[[129 116 107 136 109 136 112]
 [118 107 100 127 120 109 117]
 [150 156 125 131 103 157 126]
 [117 102 144 111 157 119 150]
 [143 140 125 132 143 158 102]
 [125 123 141 128 115 126 114]]
|
[[150 156 125 131 103 157 126]
 [143 140 125 132 143 158 102]
 [125 123 141 128 115 126 114]
 [129 116 107 136 109 136 112]
 [118 107 100 127 120 109 117]
 [117 102 144 111 157 119 150]]

[[142 116 132 139]
 [122 121 122 121]
 [118 110 122 105]
 [140 111 128 140]
 [141 123 126 140]]
|
[[141 123 126 140]
 [122 121 122 121]
 [142 116 132 139]
 [140 111 128 140]
 [118 110 122 105]]

[[124 125 128 126 132 132 126 133]
 [125 134 123 138 130 110 130 126]
 [121 123 114 126 136 131 125 138]
 [117 118 113 115 139 151 122 147]]
|
[[125 134 123 138 130 110 130 126]
 [124 125 128 126 132 132 126 133]
 [121 123 114 126 136 131 125 138]
 [117 118 113 115 139 151 122 147]]

[[123 139 114 139 118 126 142]
 [135 130 123 122 134 111 132]
 [108 107 126 120 107 144 105]
 [114 123 133 131 122 143 116]]
|
[[123 139 114 139 118 126 142]
 [135 130 123 122 134 111 132]
 [114 123 133 131 122 143 116]
 [108 107 126 120 107 144 105]]

[[115 133 117 122 127 126 130 136 123 119 120 125 124]
 [127 135 120 142 122 132 117 126 124 131 137 122 122]
 [121 125 149 145 122 126 111 128 128 139 137 127 115]
 [120 134 111 126 129 124 129 133 133 118 127 126 119]]
|
[[127 135 120 142 122 132 117 126 124 131 137 122 122]
 [120 134 111 126 129 124 129 133 133 118 127 126 119]
 [115 133 117 122 127 126 130 136 123 119 120 125 124]
 [121 125 149 145 122 126 111 128 128 139 137 127 115]]

[[136 130 117 131]
 [112 114 156 123]
 [145 137 119 131]
 [144 136 114 133]
 [132 128 120 129]]
|
[[145 137 119 131]
 [144 136 114 133]
 [136 130 117 131]
 [132 128 120 129]
 [112 114 156 123]]

[[145 132 122 110 144 112 140 133]
 [137 109 128 103 140 133 119 129]
 [145 123 147 121 124 127 137 124]
 [121 137 140 108 146 126 122 126]
 [135 139 141 126 139 129 119 138]
 [110 110 143 126 121 116 136 111]]
|
[[135 139 141 126 139 129 119 138]
 [121 137 140 108 146 126 122 126]
 [145 132 122 110 144 112 140 133]
 [145 123 147 121 124 127 137 124]
 [110 110 143 126 121 116 136 111]
 [137 109 128 103 140 133 119 129]]

[[116 119 106 113 114 113 132 125 112]
 [133 123 111 126 123 120 120 119 117]]
|
[[133 123 111 126 123 120 120 119 117]
 [116 119 106 113 114 113 132 125 112]]
---
[[125 146 152 128]
 [136 121 104 142]
 [123 139 124 147]
 [117 125 111 139]]
|
[[125 146]
 [136 121]]

[[132 115 124 126 155]
 [132 126 121 116 146]]
|
[[132 115]
 [132 126]]

[[131 116 150 133]
 [122 130 130 123]
 [129 118 146 135]]
|
[[131 116]
 [122 130]]

[[107 134 148 112]
 [144 130 124 118]
 [111 118 137 146]
 [141 128 126 119]
 [134 114 126 119]]
|
[[107 134]
 [144 130]]

[[138 104 135 111 143]
 [132 116 140 125 128]
 [157 144 118 119 126]]
|
[[138 104]
 [132 116]]

[[130 132 142 127]
 [112 153 152 136]
 [142 131 121 137]
 [119 118 139 103]]
|
[[130 132]
 [112 153]]

[[143 119 139]
 [125 132 137]
 [104 122 111]]
|
[[143 119]
 [125 132]]

[[137 132 113 145 106]
 [116 116 133 138 115]
 [153 150 129 100 137]
 [128 125 124 125 145]
 [113 114 154 117 140]]
|
[[137 132]
 [116 116]]

[[123 148 140 119]
 [109 141 132 119]
 [132 130 152 130]
 [117 135 119 147]]
|
[[123 148]
 [109 141]]
---
[[118 122 119 127 128 117 120 136 144]
 [133 128 128 126 130 114 127 131 111]
 [137 141 121 133 131 140 129 131 122]
 [122 149 127 128 123 127 111 126 132]]
|
[[118 119 128 120 144]
 [133 128 130 127 111]
 [137 121 131 129 122]
 [122 127 123 111 132]]

[[123 133 129 133 120 126 126]
 [146 132 130 139 128 124 127]
 [114 121 125 133 129 129 129]
 [133 126 136 133 129 130 134]
 [135 106 124 134 123 127 134]
 [120 123 119 131 134 128 124]
 [141 127 131 134 131 130 131]
 [148 128 125 123 130 127 127]]
|
[[123 129 120 126]
 [146 130 128 127]
 [114 125 129 129]
 [133 136 129 134]
 [135 124 123 134]
 [120 119 134 124]
 [141 131 131 131]
 [148 125 130 127]]

[[105 123 158 152 132 153 105 112 121 120 111 103]
 [122 132 154 132 133 150 114 119 129 136 122 128]]
|
[[105 158 132 105 121 111]
 [122 154 133 114 129 122]]

[[110 127 123 114 113 119 104 109]
 [118 117 118 111 127 105 128 139]
 [132 116 124 129 122 120 117 115]
 [112 139 141 124 127 133 131 120]
 [116 145 149 132 134 140 131 118]
 [112 125 117 108 105 116 108 115]
 [146 127 129 145 138 143 149 141]
 [114 128 123 115 114 118 100 108]
 [142 127 128 142 138 140 143 138]
 [124 125 130 132 129 134 128 118]
 [130 130 127 130 128 137 132 129]
 [131 118 120 119 126 105 129 140]]
|
[[110 123 113 104]
 [118 118 127 128]
 [132 124 122 117]
 [112 141 127 131]
 [116 149 134 131]
 [112 117 105 108]
 [146 129 138 149]
 [114 123 114 100]
 [142 128 138 143]
 [124 130 129 128]
 [130 127 128 132]
 [131 120 126 129]]

[[122 122 113 126 112 135 143 110 121 122 116 116 116]
 [132 122 141 120 133 119 119 132 125 120 133 140 127]
 [140 139 120 131 122 134 128 125 147 129 128 123 139]
 [147 142 128 131 128 134 126 132 153 130 138 133 145]
 [115 128 124 121 130 119 113 130 122 126 116 116 125]
 [131 126 132 129 128 126 129 127 128 126 135 137 129]]
|
[[122 113 112 143 121 116 116]
 [132 141 133 119 125 133 127]
 [140 120 122 128 147 128 139]
 [147 128 128 126 153 138 145]
 [115 124 130 113 122 116 125]
 [131 132 128 129 128 135 129]]

[[131 120 101 139 128 130 132 120 146 116 132 137]
 [153 142 117 151 128 128 126 128 134 119 131 122]]
|
[[131 101 128 132 146 132]
 [153 117 128 126 134 131]]
---
[[138 135 124 142 110 134 129]
 [134 141 125 125 128 128 122]
 [103 143 124 130 117 127 124]]
|
[[134 129 138 135 124 142 110]
 [128 122 134 141 125 125 128]
 [127 124 103 143 124 130 117]]

[[113 116 134 136 129 138 127 139]
 [127 128 133 125 130 126 128 127]
 [111 116 115 152 127 155 128 140]
 [138 136 134 106 145 110 114 116]
 [120 121 115 155 106 148 142 142]
 [132 128 133 117 137 114 120 124]
 [126 126 138 115 137 116 108 135]
 [132 133 121 122 151 129 128 106]
 [110 112 130 148 120 145 137 143]]
|
[[127 139 113 116 134 136 129 138]
 [128 127 127 128 133 125 130 126]
 [128 140 111 116 115 152 127 155]
 [114 116 138 136 134 106 145 110]
 [142 142 120 121 115 155 106 148]
 [120 124 132 128 133 117 137 114]
 [108 135 126 126 138 115 137 116]
 [128 106 132 133 121 122 151 129]
 [137 143 110 112 130 148 120 145]]

[[141 108 124]
 [125 151 116]
 [132 146  99]
 [120 116 115]
 [148 132 152]
 [114 100 109]
 [139 128 156]
 [130 132 132]
 [130 119 156]
 [131 145 108]]
|
[[108 124 141]
 [151 116 125]
 [146  99 132]
 [116 115 120]
 [132 152 148]
 [100 109 114]
 [128 156 139]
 [132 132 130]
 [119 156 130]
 [145 108 131]]

[[122 124 132 144 129 128 127 128 118 103 128]
 [141 133 132 133 129 128 117 128 126 116 128]
 [120 133 133 136 129 128 132 128 113 127 125]]
|
[[103 128 122 124 132 144 129 128 127 128 118]
 [116 128 141 133 132 133 129 128 117 128 126]
 [127 125 120 133 133 136 129 128 132 128 113]]

[[129 135 131 126 129 132 125 135 126 133 127 126 129 133 128 128]
 [122 119 120 123 122 135 124 132 130 119 121 125 129 137 129 132]
 [127 138 132 141 136 125 133 125 129 130 142 102 129 141 135 129]
 [132 129 124 128 122 129 133 133 128 123 127 130 129 133 126 121]
 [136 133 146 128 132 132 119 121 129 117 139 144 127 123 143 140]
 [118 135 123 131 125 133 117 117 125 123 125 113 130 127 132 139]]
|
[[128 128 129 135 131 126 129 132 125 135 126 133 127 126 129 133]
 [129 132 122 119 120 123 122 135 124 132 130 119 121 125 129 137]
 [135 129 127 138 132 141 136 125 133 125 129 130 142 102 129 141]
 [126 121 132 129 124 128 122 129 133 133 128 123 127 130 129 133]
 [143 140 136 133 146 128 132 132 119 121 129 117 139 144 127 123]
 [132 139 118 135 123 131 125 133 117 117 125 123 125 113 130 127]]

[[126 146 134 112 127 139 126 139 120 125 128]
 [124 120 127 141 133 120 129 123 127 132 129]
 [123 125 129 136 132 118 126 128 127 129 130]
 [130 134 125 127 129 151 139 119 114 137 122]]
|
[[125 128 126 146 134 112 127 139 126 139 120]
 [132 129 124 120 127 141 133 120 129 123 127]
 [129 130 123 125 129 136 132 118 126 128 127]
 [137 122 130 134 125 127 129 151 139 119 114]]
---
[[112 130]
 [106 121]
 [101 135]
 [125 126]
 [125 127]]
|
[130 106]

[[132 124]
 [131 133]
 [138 137]
 [107 144]]
|
[124 131]

[[132 128 130 128]
 [133 128 128 127]
 [150 128 131 129]
 [113 128 127 130]
 [131 128 128 133]]
|
[128 128 128 113]

[[124 145]
 [113 150]
 [150 120]
 [123 109]
 [129 116]]
|
[145 113]

[[121 118 137 133]
 [123 116 139 130]
 [134 139 117 124]
 [146 130 128 104]
 [122 117 137 132]]
|
[133 139 139 146]

[[111 105 112]
 [141 134 132]
 [137 134 110]
 [114 112 109]]
|
[112 134 137]
